Each second row below is the first row of its pair, turned about zero in one of four ways (a turn may also mirror it), then rescaled, with some noise.
After each pair comes the number of its way: 0 for the first way seen, 1 for the next new one, and so on.
-1.04;0.48;1.02;2.29;-0.45;-0.52;-3.50;-0.96;-0.27;-0.79;0.18;0.52
-1.31;1.08;-1.49;0.96;-2.11;0.43;-1.62;0.57;-0.50;-0.19;0.03;0.65 0

0.11;0.24;-0.49;1.07;-1.19;-0.72;1.85;1.81;-0.49;0.30;-0.01;1.08
-0.59;-0.25;-0.40;1.86;-0.71;-0.43;0.23;1.07;-0.31;-0.30;0.39;0.62 1

0.61;-1.79;2.57;0.45;-0.10;-1.12;1.19;-0.34;0.44;-0.53;-1.21;-0.72
0.72;-0.53;-0.40;0.68;2.32;-0.20;1.82;-0.42;-0.18;-0.14;0.51;0.65 1

-0.12;0.16;-0.58;1.99;2.60;0.89;-0.87;0.00;-0.25;-1.38;0.02;-0.43
-1.50;-0.12;-1.96;-0.77;0.06;1.16;0.39;0.67;0.33;-0.99;-0.65;-1.48 2

0.62;-0.46;1.35;0.75;1.11;-0.99;0.87;-0.32;-0.18;-0.94;-1.11;-0.05
0.76;0.78;-0.23;0.13;1.43;-0.47;0.77;-0.14;-0.75;-0.01;0.09;0.35 1

2.17;0.45;-1.14;0.11;2.26;0.72;2.11;-0.58;-1.29;-0.56;0.72;0.32
2.16;0.89;0.00;0.80;1.64;0.31;1.69;-0.35;-1.02;-0.45;0.14;1.14 0

-0.15;0.06;1.69;0.80;-0.17;0.27;-2.36;0.06;0.14;0.54;-0.30;1.49
-0.86;-1.37;0.44;0.01;-0.14;0.93;-1.55;-0.31;0.11;-0.40;-0.59;0.17 3

-1.51;0.09;0.65;0.21;-1.10;0.67;-2.32;-0.26;0.02;-0.95;-1.09;-0.27
-0.89;-0.98;0.18;-0.51;-0.65;0.77;0.31;0.38;0.01;-1.32;-1.30;-1.09 3

-0.50;-0.18;0.28;-0.40;-0.64;0.46;-0.51;0.20;-0.07;0.75;-0.10;-0.27
0.56;0.59;0.37;0.12;0.73;-0.18;-0.17;0.14;-0.46;0.95;0.07;0.51 2

-0.18;-1.18;0.12;0.51;-1.02;-0.32;1.60;0.25;-0.43;-0.40;0.81;0.79
-0.57;-0.38;-0.02;1.16;-0.33;-0.06;0.24;0.19;-0.63;-0.26;1.02;1.19 1

0.74;1.71;-1.26;-2.23;1.87;0.94;-2.21;-0.89;-0.16;0.39;0.98;-0.37
1.09;-0.75;1.51;0.74;1.99;-0.66;-0.71;-0.66;-0.13;-0.77;-0.89;-0.60 3

-1.89;-0.30;-1.56;1.23;1.30;0.32;-3.13;-1.06;0.05;-0.61;0.70;-0.23
-0.34;-1.55;-0.61;-1.39;1.24;-0.42;0.31;-1.17;1.22;-0.94;-0.83;-2.04 3

0.18;0.80;-2.17;-1.07;1.25;1.65;-2.35;0.18;0.11;0.57;0.72;0.33
-0.11;0.74;0.26;-2.10;-1.10;0.51;-1.83;0.55;1.03;1.34;-0.32;-0.17 1

0.39;0.02;-1.70;-1.08;0.69;1.89;-0.10;-0.58;-0.68;-0.81;0.39;-0.02
-0.26;0.83;-0.95;-1.37;-0.90;1.39;-0.90;-0.81;-0.57;-0.08;0.09;0.08 1

3.08;-0.27;-1.17;-3.11;1.66;-0.85;7.85;1.85;-0.10;-0.66;-1.77;-1.43
3.49;-2.08;1.31;-1.16;4.09;-1.15;3.47;-0.85;0.18;-1.74;-0.57;-2.21 0

-1.64;1.16;0.03;1.49;0.39;-0.01;-6.07;-2.65;-0.10;-0.11;1.98;0.40
-0.65;0.87;-4.19;1.04;2.45;0.81;-1.06;-0.92;-1.52;-0.75;2.40;0.92 2

-1.15;1.12;0.63;0.07;-1.81;0.28;-1.78;-0.27;-0.13;-0.08;0.28;0.35
-0.21;-0.84;1.43;-0.17;-0.30;-0.20;-0.67;-0.87;0.03;-0.52;-0.77;-0.85 1

1.24;0.06;-1.28;-2.51;-0.82;0.24;0.83;1.20;0.74;1.80;-0.67;-0.90
1.92;0.28;1.19;0.51;-0.41;-0.98;0.48;1.18;0.02;1.66;-1.04;0.76 3

-1.18;-0.03;0.73;0.68;0.16;-0.24;-0.24;-0.14;0.30;-0.83;-0.71;-0.11
-0.59;0.23;0.49;-0.15;1.20;-0.02;-0.13;-0.54;0.34;-0.56;0.07;-0.41 2

2.16;-0.20;-1.20;-2.40;-0.43;1.12;3.81;1.06;0.06;1.29;-0.17;-0.86
-0.17;-0.77;-2.89;-0.37;-1.48;1.24;2.39;1.27;-0.86;0.99;0.56;-0.29 1

-1.36;1.16;0.83;0.52;-1.70;-0.52;-3.73;0.11;0.01;0.82;-0.08;0.80
-0.82;-1.33;1.01;-0.59;-1.27;-0.49;-1.25;-0.40;0.28;-0.82;-1.49;-1.55 3

1.50;-1.18;-2.65;-1.02;2.57;1.49;1.79;0.26;-0.19;0.25;1.19;0.26
0.16;1.38;-2.23;-1.90;-1.27;1.09;0.15;0.60;0.07;1.90;0.98;1.43 1

-1.02;-1.38;0.63;0.61;0.60;-0.78;0.83;-0.34;0.52;-0.87;0.47;-0.40
-0.16;0.45;-0.31;0.56;1.38;-0.86;0.30;-0.47;-0.04;-0.63;1.44;0.93 1

0.40;0.67;0.31;-0.54;0.26;-0.38;2.10;-0.49;-0.30;0.10;0.92;0.45
0.33;0.99;0.94;0.29;0.11;-0.45;-0.03;-0.24;-0.10;0.76;0.86;0.91 3

1.23;1.29;-1.16;-3.67;0.55;-0.23;1.70;0.72;0.79;0.92;0.33;-1.80
2.00;1.14;2.05;1.17;0.99;-1.55;0.81;1.01;-0.18;0.77;-0.14;0.46 3

-0.19;0.72;-1.50;-1.22;-0.47;0.21;-0.63;-0.49;-0.32;-0.38;0.66;-0.31
0.99;-0.09;1.12;-0.89;0.16;-1.07;0.38;-0.43;-0.01;-0.42;-0.47;-0.53 3

0.05;-0.71;-1.89;0.07;1.78;0.12;3.34;1.21;-0.53;-0.49;-0.49;-0.04
0.85;2.18;-0.65;-0.88;1.19;-0.06;0.36;0.35;-0.40;0.81;1.13;1.04 3

0.90;0.83;-0.86;0.14;-0.59;0.50;4.75;1.29;-0.62;0.22;-0.92;1.13
-1.51;0.68;-1.60;1.63;-1.44;0.94;1.79;0.94;-0.57;0.03;-0.11;1.45 1

-1.80;-0.66;1.36;0.91;-2.53;-0.34;-1.16;-0.20;0.95;0.15;-0.29;-0.64
-0.53;-1.77;1.23;1.52;0.81;-0.39;-0.27;-0.70;0.74;-0.58;0.23;-0.72 1

0.69;-1.19;-0.26;-1.56;1.03;0.37;2.82;-1.02;0.16;-0.84;0.00;-1.63
-0.19;1.19;-1.85;-0.67;0.23;0.94;1.75;-0.30;-0.17;-0.16;1.11;0.06 1

-1.50;0.58;0.78;0.71;-1.58;-1.21;-2.30;-0.65;0.56;0.22;0.46;0.62
-0.46;0.35;-0.32;1.09;1.77;-0.87;-1.27;-0.80;-0.17;-0.23;1.44;0.59 2

-1.09;0.08;1.45;1.49;0.02;-0.25;-4.05;-1.34;0.45;-0.09;0.69;0.50
-2.21;0.80;-1.09;1.06;-1.16;0.62;-2.36;0.45;-0.30;0.49;0.64;0.80 0

-1.71;1.99;-0.70;-1.32;-0.76;0.69;-4.80;-1.40;0.14;-0.19;0.80;-0.23
0.68;2.86;-2.15;0.69;1.84;0.94;-0.85;-0.13;-1.21;-0.38;1.43;1.37 2

1.69;-0.60;-0.35;-1.24;0.94;-0.61;6.65;1.20;-0.09;-0.29;-0.65;-0.77
1.99;-1.60;1.34;-0.32;2.89;-0.88;3.38;-0.53;0.25;-0.93;0.06;-1.20 0

-2.56;-0.53;1.02;0.87;-2.89;0.52;-5.54;-2.47;0.61;0.34;0.58;-0.19
-2.62;0.77;-1.30;-0.35;-3.21;1.41;-3.02;-0.77;0.38;0.89;0.53;0.18 0

-0.42;-1.33;1.29;0.01;-0.77;-0.78;-1.65;-0.51;0.97;0.22;-0.53;-0.48
0.83;-1.27;0.17;-0.36;1.67;-0.59;-0.32;-0.46;0.38;-0.40;-0.29;-0.75 1

1.86;0.06;-1.26;-0.55;0.91;0.12;2.23;0.39;-0.50;0.41;-0.39;-0.39
0.34;-0.16;0.60;-0.84;-2.25;-0.53;0.77;0.76;-0.08;0.97;-0.92;-0.67 2

-1.24;-0.11;1.74;-0.54;-0.69;-0.81;-3.81;-2.09;0.94;-0.33;0.56;-0.26
-1.87;0.08;-0.89;0.70;-0.93;0.25;-2.65;-0.96;0.60;0.11;0.83;0.31 0

1.54;-1.08;0.81;1.36;0.20;-0.81;3.37;1.77;-0.88;-0.56;-1.94;0.42
-0.19;2.35;-1.65;0.01;-0.69;0.75;-0.85;1.05;-0.83;0.81;0.99;1.64 3

-0.02;0.76;0.58;0.18;-1.07;0.37;-1.03;-0.37;0.41;0.83;-1.51;0.21
-0.45;0.16;0.92;0.14;-0.54;0.28;-1.24;-0.45;0.39;0.01;-1.54;-0.22 0

0.97;0.72;0.54;0.46;-0.46;-0.46;1.32;0.66;0.02;0.07;-0.37;0.77
-0.15;-0.05;1.18;0.82;-0.75;-0.10;-0.03;0.48;0.53;-0.27;-0.41;0.24 2

-0.63;0.38;0.18;0.00;-1.23;-0.06;-0.72;-0.85;-0.39;-0.06;1.64;-0.21
-0.27;-0.43;0.90;-0.20;-0.66;-0.28;0.53;-0.82;-0.36;-0.20;0.88;-0.58 3

-1.10;1.25;1.25;-1.31;-2.01;0.74;-3.89;-0.53;0.74;1.21;1.45;1.61
0.39;0.64;-0.59;1.32;1.75;1.26;-1.32;-0.17;-0.96;-0.12;2.09;2.71 2

2.26;0.29;-2.30;-2.43;2.45;0.56;2.11;0.98;-0.69;0.19;0.93;0.14
0.27;0.54;-0.27;-1.21;-2.43;-0.58;1.55;2.29;-0.03;1.36;-0.50;0.55 2

-1.59;-0.61;0.58;0.50;-1.00;-1.73;-0.28;0.02;0.89;0.26;-1.06;-1.16
-1.11;-0.03;-1.25;0.18;-1.18;-1.04;0.95;0.66;0.52;0.50;-0.77;-0.31 3

0.40;1.36;0.05;0.12;0.91;0.85;-2.01;-1.00;-0.52;-0.37;1.37;0.54
-0.60;0.61;-1.66;0.59;-0.01;1.29;0.65;0.36;-0.90;-0.50;0.71;0.82 2

2.56;-1.62;1.95;-0.57;0.12;0.19;4.72;0.57;-0.28;-1.33;-3.69;-0.20
1.26;-1.86;3.45;-0.33;-1.04;-0.41;1.42;-0.04;0.60;-0.87;-3.40;-0.74 2

1.55;-0.60;0.32;-0.69;1.35;-0.31;1.19;-0.54;0.10;-0.19;0.41;-0.75
0.64;0.24;-0.56;0.92;0.94;0.12;0.40;-0.03;-0.40;-0.06;1.35;0.78 3

1.25;1.16;-2.23;-3.60;2.26;1.38;0.95;-0.79;-0.73;-0.33;1.66;-0.50
0.34;2.34;-0.82;-1.69;-2.30;-0.08;2.22;1.64;-0.54;0.72;-0.37;0.67 2

-1.38;-0.95;1.51;0.84;-0.44;1.26;-3.14;-1.36;0.23;-0.31;0.13;0.83
0.39;-0.92;2.42;-0.47;1.38;1.04;-1.84;-1.67;0.63;-0.02;-0.13;0.25 1

-0.87;0.36;1.30;0.40;-0.72;-0.19;-2.81;-0.65;0.57;0.52;-0.27;0.04
0.37;-0.76;1.49;0.15;0.80;-0.35;-1.23;-1.01;0.53;0.09;-0.93;-0.54 1

-1.01;-0.87;2.43;0.00;-1.94;-0.18;-2.75;-2.02;0.89;-0.25;0.69;-1.27
-1.24;-2.46;-0.21;1.20;-1.44;0.20;0.90;-0.17;-0.02;-1.03;-0.20;-1.80 3

-0.96;-0.26;-0.11;-0.11;-0.48;-0.20;-3.64;-1.43;-0.10;-0.38;0.79;-1.52
-0.54;1.28;-1.66;-0.06;-1.04;0.09;-2.54;-0.04;-0.57;0.46;1.16;-0.29 0

-0.32;-0.16;0.15;0.34;-0.36;0.58;-0.51;0.62;-0.17;0.69;-0.68;-0.43
-0.05;0.36;-0.16;0.06;-0.30;0.34;-0.18;0.70;-0.06;0.41;-0.55;-0.32 0

-0.01;-1.73;1.97;0.14;-1.59;-0.67;1.21;0.82;-0.28;-1.17;-2.80;-0.90
-0.80;-2.53;-0.03;-0.44;0.22;0.94;0.56;-0.23;-0.45;-1.71;-1.19;-1.65 0

-0.31;-0.45;-1.00;-0.50;0.02;1.02;-1.71;-1.40;-0.27;-0.84;0.70;-0.92
0.90;0.92;-1.74;-0.92;0.14;0.60;0.44;-0.57;-0.50;0.01;0.89;0.02 2

1.29;-1.46;0.36;-0.21;1.42;-1.82;4.34;1.47;-0.12;-0.59;-1.48;-0.35
0.24;0.81;-3.25;0.84;0.93;-0.66;1.95;1.93;-1.18;-0.11;1.02;1.18 1

-0.58;0.27;0.45;-0.10;-0.47;-0.19;-3.03;-1.06;0.09;0.18;1.79;0.42
0.32;0.24;-2.00;0.52;1.02;0.49;-0.15;0.14;-1.25;-0.37;1.57;0.76 2

1.55;-0.21;0.81;0.48;-0.10;-0.31;2.74;0.19;-0.23;0.06;-0.86;-0.24
0.79;-1.13;0.43;0.68;0.80;0.36;1.31;-0.33;-0.37;-0.93;-0.56;-0.34 0

-2.42;-0.23;2.53;2.46;-3.55;-0.96;-4.36;-0.31;0.35;0.75;-0.92;0.75
-2.91;-2.61;-0.22;-0.48;-2.94;0.37;-1.43;-0.25;0.68;-0.35;-1.34;-1.98 3

0.03;0.07;0.37;0.67;-0.11;-0.01;-0.74;0.94;0.25;0.61;-1.62;0.43
-0.57;0.02;-0.60;-0.08;-0.02;0.36;-0.95;0.78;0.72;0.07;-1.40;0.17 3

-0.64;0.39;-1.74;-1.58;0.52;1.37;0.01;-0.68;-0.02;-0.04;2.03;0.00
1.36;0.00;1.74;-1.01;0.50;-0.33;1.01;-0.91;0.67;-0.13;0.16;-0.49 3

-0.66;-0.74;2.50;4.63;-1.58;-1.96;0.16;0.57;0.10;0.09;-0.40;0.98
-1.18;-2.53;1.63;1.65;0.96;-0.40;-1.77;-1.25;0.61;-1.19;0.44;-1.59 2

-1.22;-1.68;0.79;0.79;0.37;0.44;-0.97;-0.27;0.64;-0.26;0.49;-0.34
0.00;-0.63;-0.06;-1.10;1.30;0.68;0.31;-0.37;0.20;-0.18;1.04;-0.20 2

0.17;-0.15;-0.91;1.62;1.65;0.51;-1.29;0.02;-0.08;0.37;1.05;-0.39
0.44;-0.15;-0.86;-0.55;1.04;0.44;-0.50;-0.22;0.31;0.27;0.46;-1.49 3

0.33;-0.77;0.57;0.16;1.41;-0.20;2.00;0.12;0.49;-0.27;0.62;0.11
0.02;-0.63;0.03;0.40;1.42;0.00;1.54;-0.20;0.12;-0.28;1.26;-0.02 0

-0.71;0.26;0.28;0.26;-2.38;-0.15;-1.01;0.42;0.35;1.40;0.25;-0.16
-0.16;-0.98;0.73;-0.43;-1.89;-0.69;-0.05;0.12;0.39;0.73;-0.56;-0.68 3

-0.02;0.56;0.61;-0.61;0.42;0.12;-0.23;-0.69;0.38;-0.22;0.89;0.09
-0.02;-0.42;0.55;0.46;0.13;-0.41;0.00;-0.53;-0.02;-0.36;0.30;0.47 3

-0.79;1.28;-0.90;-1.79;0.47;1.15;-0.60;0.11;0.13;0.27;-0.12;-0.40
0.69;1.64;0.12;-1.32;0.39;0.39;-0.88;-0.36;0.44;0.34;-0.39;-0.05 0

-1.20;0.32;0.43;1.41;-0.18;-0.94;-3.44;-0.94;0.34;-0.09;1.00;-0.24
-1.67;0.74;-1.13;0.79;-1.72;-0.74;-1.28;0.92;0.44;0.28;1.07;0.63 0

0.05;-0.20;-0.02;-1.84;-1.07;0.36;1.12;0.53;0.09;-0.25;-1.34;-0.51
0.55;0.90;0.51;0.68;-0.85;-0.36;0.85;1.31;-0.36;-0.02;-0.99;1.12 3

0.17;1.75;0.18;-0.21;1.08;0.20;-2.71;0.01;-0.29;-0.24;0.65;0.42
-0.30;0.98;-1.49;1.08;0.89;0.41;0.08;0.88;-0.92;-0.37;0.14;0.47 2

-0.15;0.87;0.71;1.21;-0.57;-0.62;-1.05;0.03;0.22;0.59;0.09;0.23
-1.23;-0.01;0.44;0.86;-0.84;-0.48;-0.49;0.33;0.14;0.33;0.00;-0.48 0

-0.36;-1.46;1.01;1.91;-1.78;-0.73;1.46;1.76;-0.47;-0.88;-1.25;0.53
-0.65;-1.13;2.30;-0.37;-0.34;-0.61;-1.81;-0.92;0.47;-1.05;-0.19;-1.10 2

-1.61;2.15;0.82;0.65;-2.48;-0.59;-2.40;-0.44;0.26;0.62;0.73;1.25
-0.68;-0.91;2.80;0.43;-1.11;-0.86;-0.63;-1.16;0.46;-0.13;-0.79;-0.17 1

-1.16;0.42;-1.55;-1.11;0.97;1.05;-3.43;-1.20;0.35;0.11;1.82;-0.50
0.94;-1.72;1.55;-1.11;1.74;-0.41;0.63;-1.00;0.60;-1.12;-0.97;-1.62 3

-0.54;-0.24;-0.20;1.19;-0.96;0.13;1.29;-0.15;-0.06;0.19;-0.39;0.12
-0.50;-0.36;0.14;1.77;0.04;0.16;0.04;-0.66;0.08;0.03;0.13;0.56 1

-0.58;-0.78;0.51;-0.06;-1.41;0.59;-0.56;0.88;-0.05;-0.39;-2.07;-0.45
1.23;0.38;1.15;-0.35;1.36;0.28;-1.01;-0.20;-0.54;0.13;-0.80;0.07 2

0.51;-0.02;-1.63;0.94;-0.07;-0.34;2.94;1.50;-0.57;-0.24;0.03;0.61
-0.66;0.94;-1.54;1.41;-1.25;-0.07;0.27;1.36;-0.40;0.29;0.68;1.07 1

1.47;1.45;-1.11;-1.84;1.56;-0.68;3.67;1.23;-0.11;0.79;0.14;0.62
2.15;0.15;1.83;-0.26;1.98;-1.40;1.78;-0.23;0.31;-0.13;-0.44;-0.12 0

0.75;1.74;-0.93;-0.35;0.78;0.09;0.77;-0.13;-0.14;1.00;0.33;0.32
-0.66;0.87;-0.01;0.75;-1.46;-0.22;0.26;0.18;-0.03;0.83;-0.54;0.34 2

0.77;-0.32;1.52;0.60;-0.06;-0.15;1.09;0.29;-0.29;-0.27;-1.47;0.99
0.52;-0.31;0.48;0.82;0.51;0.27;1.10;0.39;-0.68;-0.28;-0.61;1.15 1

3.53;-0.63;-1.97;-1.63;2.61;0.17;8.14;2.20;-1.13;-0.80;-1.06;-0.89
0.07;-0.60;2.80;-2.19;-4.89;-1.18;2.46;1.76;1.36;0.33;-3.61;-1.55 2

-0.04;-0.70;-0.28;1.15;-0.39;0.21;0.11;0.38;-0.76;-0.30;0.01;0.08
0.19;-0.10;-0.67;-0.79;-0.56;0.59;-0.17;-0.10;0.24;0.23;0.50;-0.07 3

-0.68;-0.48;3.27;1.97;-3.03;-1.74;-0.46;0.12;0.28;0.16;-2.28;-0.76
0.84;-1.78;0.64;2.85;1.90;-0.74;0.39;-0.79;-0.73;-1.45;-0.58;-1.14 1

-0.59;0.67;0.03;0.75;-2.43;-0.12;0.81;-0.31;0.26;0.18;0.44;0.50
0.21;0.59;0.92;0.68;-0.51;-0.21;-0.96;-1.00;0.53;-0.24;1.51;0.27 2

-1.06;1.12;1.88;0.90;-2.03;-0.07;-3.89;0.04;0.45;0.54;0.81;0.42
-1.59;0.44;0.40;0.80;-2.30;0.36;-2.40;0.67;0.09;0.26;0.49;0.45 0

1.38;-1.93;0.13;0.59;0.56;-0.22;2.46;1.27;0.10;0.49;-1.61;-1.35
0.76;-1.56;-1.19;0.25;1.41;0.37;1.10;-0.09;-0.03;-0.14;-0.80;-1.42 0

0.79;-0.14;-0.78;-0.12;0.07;-0.42;0.94;-0.02;-0.54;0.09;1.07;0.33
1.33;0.61;0.01;-0.28;-0.08;-1.10;0.66;0.12;-0.26;0.28;0.52;0.31 0

0.54;0.22;1.32;0.10;-1.11;0.47;1.66;1.16;-0.22;-0.16;-2.59;1.43
0.36;-1.54;1.72;0.01;0.01;0.96;0.23;0.02;-0.09;-1.09;-1.89;-0.26 0

2.66;0.12;-2.41;-2.38;3.36;0.11;5.26;-0.14;-0.67;-0.32;0.76;-0.78
-0.08;0.66;0.58;-1.60;-3.79;-1.46;3.27;1.37;0.43;1.52;-2.15;-0.48 2

3.38;-0.09;-0.58;-0.93;1.88;-0.66;3.92;1.39;-1.21;-0.03;-0.90;0.08
-0.29;-0.79;1.16;-0.23;-3.20;-0.84;1.33;1.54;-0.17;0.10;-2.40;-0.36 2

-1.33;0.19;0.25;2.38;-1.72;0.04;-2.67;0.39;0.20;0.15;-0.07;0.52
-1.04;-1.41;-0.27;-1.53;-1.86;0.66;-0.96;-0.11;0.93;0.07;-1.01;-1.75 3

-1.88;-0.65;1.74;0.89;-1.07;-0.44;-4.30;-1.86;0.34;-0.24;1.34;0.13
0.13;-0.12;-2.01;0.65;2.72;0.96;-0.49;-0.91;-0.77;-0.63;2.39;0.72 2

0.20;0.61;-1.29;-1.01;2.18;0.39;-1.06;-0.33;0.44;0.56;0.59;0.17
0.57;1.41;-0.17;0.01;0.85;-0.05;-1.11;0.29;0.36;1.03;0.07;1.04 0

-1.03;-1.14;0.48;0.65;0.78;-0.51;-0.81;0.57;0.51;-0.35;-0.07;0.04
-0.38;-0.99;-0.18;-1.09;1.44;0.07;-0.59;0.28;0.32;-0.28;0.33;-0.32 2

2.25;0.46;-0.50;-0.21;0.00;-1.40;6.41;1.58;-0.48;-0.28;-1.12;1.18
0.78;4.05;-0.39;0.60;-0.74;-0.52;-0.36;0.48;-0.39;1.21;1.50;3.30 3

1.35;0.55;-1.12;-2.99;1.23;0.41;3.25;0.52;0.38;0.77;0.63;-0.73
-1.01;0.60;-1.79;-1.13;-0.93;0.90;2.04;1.51;0.20;1.03;0.10;-0.24 1

-1.65;1.45;-0.55;-0.78;-0.59;-0.63;-1.19;0.16;0.42;0.52;1.43;0.53
-1.71;-0.34;1.22;-0.84;-0.92;-0.93;-0.58;0.03;0.81;-0.26;0.24;-0.80 1

-1.31;-0.78;0.34;0.19;-1.09;0.10;-1.54;-1.03;0.40;-0.30;0.18;-0.02
-1.42;0.35;-0.91;-0.42;-1.20;0.19;-0.87;-0.71;0.15;-0.35;0.71;-0.17 0

-0.12;-0.64;-1.52;-1.22;0.46;0.49;0.63;-0.69;0.59;-0.09;0.75;-0.92
0.90;0.15;-0.76;-1.55;0.92;-0.26;0.27;-1.08;0.53;0.58;0.96;-0.02 0

-0.47;-0.76;1.12;1.99;-0.70;-0.49;-1.18;0.87;0.36;0.46;-1.25;0.59
0.66;-0.70;0.84;1.25;1.03;-0.34;-0.94;-0.12;0.13;0.09;-0.59;0.48 1

0.53;-0.47;1.21;0.35;1.55;1.14;-0.37;0.39;0.18;-0.27;-0.35;0.01
1.34;0.91;0.54;-0.85;0.72;1.30;0.17;0.61;0.39;0.43;0.09;0.36 1

-0.26;-1.52;1.36;1.83;-0.07;-0.59;-0.44;-0.18;0.58;0.23;0.22;0.37
1.06;-0.49;0.83;1.00;1.04;-0.32;-0.11;-0.65;0.06;0.63;0.87;1.05 1

0.12;-0.09;0.50;3.24;-1.09;-0.49;-0.26;-0.44;-0.21;0.64;-0.88;0.50
-0.43;-1.17;-0.10;0.94;-0.01;0.46;-1.52;-1.76;0.70;-0.02;-0.25;-1.12 2

-2.13;-0.13;-0.61;-0.01;-0.66;0.13;-3.57;-0.84;0.63;0.37;0.91;-0.17
0.23;0.68;-2.02;-0.45;2.34;0.69;-0.92;-0.34;-0.16;0.43;2.20;0.72 2

2.01;-0.16;-0.93;-1.01;0.13;-0.36;4.89;1.98;-0.48;0.97;-1.23;0.13
0.37;-0.69;2.70;-0.68;-3.09;-1.04;0.36;0.61;0.55;1.42;-2.23;-0.24 2

-1.00;-1.06;1.67;1.56;-0.84;-1.81;-1.64;-0.35;0.50;0.29;0.77;-0.58
-2.04;-1.41;-1.23;0.47;-0.70;-0.63;-0.04;0.37;0.72;0.05;0.43;-1.03 3

-0.03;0.82;-0.36;-0.81;1.05;-0.11;1.46;0.24;0.27;-0.01;-0.63;0.31
-1.21;1.16;-0.38;-0.59;0.19;-0.06;0.50;0.31;0.26;0.38;-0.97;0.82 1

-0.33;0.65;-0.74;-0.80;1.09;0.25;-0.42;-0.18;0.02;-0.67;-0.42;-0.43
0.29;0.09;0.26;-0.28;0.95;-0.12;0.34;0.78;-0.06;-0.27;-0.78;-0.17 3

-0.56;1.71;-0.39;0.44;-0.83;-1.02;-1.79;0.00;-0.57;0.65;1.19;0.50
-0.47;1.03;-0.83;1.26;0.09;-0.69;-1.42;0.32;-0.61;0.03;1.14;0.13 2

0.26;-0.15;-1.87;-0.59;1.65;0.50;1.05;0.17;-0.55;0.11;0.76;0.28
1.53;0.78;-0.26;-1.02;0.87;-0.28;0.79;0.35;-0.23;0.60;0.29;0.47 0

1.11;-1.44;0.49;1.56;0.87;-0.99;1.51;1.76;-0.26;0.02;-1.77;-0.40
0.50;-1.73;1.03;-0.13;-0.47;-0.71;0.10;0.06;0.96;0.14;-1.43;-1.52 2

0.38;1.00;-0.99;-2.07;0.54;0.65;1.20;0.43;0.18;-0.11;-0.21;-0.81
1.17;1.39;1.54;0.42;0.90;-0.37;0.57;0.31;-0.14;0.15;-0.34;0.27 3

1.62;-0.60;-3.50;0.12;2.77;1.02;4.44;0.67;-1.59;-0.58;0.74;0.52
-0.84;3.06;-2.58;-0.29;-1.29;0.74;0.33;1.41;-1.08;1.19;1.46;2.12 1

-2.09;0.71;-0.85;-0.50;-1.64;-0.24;-1.12;1.16;-0.18;0.51;-0.53;0.06
-0.13;1.11;0.29;-0.22;0.97;-0.70;-2.34;-0.10;-0.12;0.46;0.44;0.18 2

-1.16;-2.15;1.65;2.45;-0.64;0.55;-3.65;-0.66;-0.12;-0.77;-0.27;0.56
0.96;-0.57;1.93;0.54;1.52;0.27;-2.42;-1.43;-0.37;-0.52;0.51;0.66 1

-0.15;1.14;1.33;2.06;-0.58;0.56;-0.99;-0.51;-0.68;-1.02;0.10;0.89
-0.90;0.26;-0.09;1.08;0.61;1.01;-0.48;-1.16;-0.41;-1.53;0.28;-0.05 2

-0.09;-1.80;-1.02;1.38;0.94;0.96;1.70;0.28;-0.88;-1.61;0.30;-0.19
-0.58;-0.84;0.32;-2.20;-1.54;0.57;-0.06;-0.55;0.31;-0.68;-0.06;-0.90 2

-1.00;2.02;-2.14;-1.80;-0.03;2.08;-2.58;-1.54;-0.44;-0.28;1.50;0.28
1.38;-0.92;2.45;-1.29;1.15;-0.11;0.20;-1.81;0.50;-1.15;-1.12;-1.04 3

-1.26;-1.00;1.46;2.28;-0.53;-1.43;-3.74;-0.43;0.64;0.45;0.05;-0.31
-1.68;-2.22;-1.14;-0.41;-0.59;0.25;-0.61;-0.29;0.63;-0.06;-0.27;-1.65 3

1.08;-0.10;0.08;0.06;0.94;-0.28;2.61;1.15;-0.23;0.77;-0.45;0.63
-0.15;0.59;-1.28;0.67;-0.46;0.37;1.48;1.35;-0.31;1.20;0.02;0.68 1

-0.41;-0.05;-0.50;-2.11;0.81;0.81;1.13;-0.09;0.26;-0.70;-0.46;0.10
-0.95;0.57;-1.10;-1.36;-0.07;0.81;0.51;0.17;-0.13;-0.11;-0.02;0.39 1

0.20;1.26;0.00;-0.24;-0.37;1.21;-1.56;-0.28;0.30;1.16;1.21;0.99
0.04;0.91;1.45;0.34;-1.23;0.47;-1.13;-0.18;0.43;1.02;0.30;0.82 0

0.74;0.26;0.23;-1.37;-0.06;0.11;-0.92;-0.53;0.72;1.06;0.92;-0.44
0.74;-0.93;0.96;0.75;-0.29;-0.33;0.36;0.20;0.83;0.05;-0.22;0.06 3

2.76;0.18;-2.76;-2.96;3.09;0.25;4.67;-1.10;-0.20;-0.27;1.06;-0.74
3.68;0.55;0.44;-1.09;3.63;-0.61;1.95;-1.21;-0.39;0.26;1.09;0.00 0

-0.37;0.65;-1.68;-0.27;0.85;-0.07;0.57;1.18;-0.04;-0.39;0.04;0.16
-0.89;1.10;-0.81;-0.15;-0.52;-0.22;-0.67;0.83;-0.30;0.05;-0.09;0.05 1

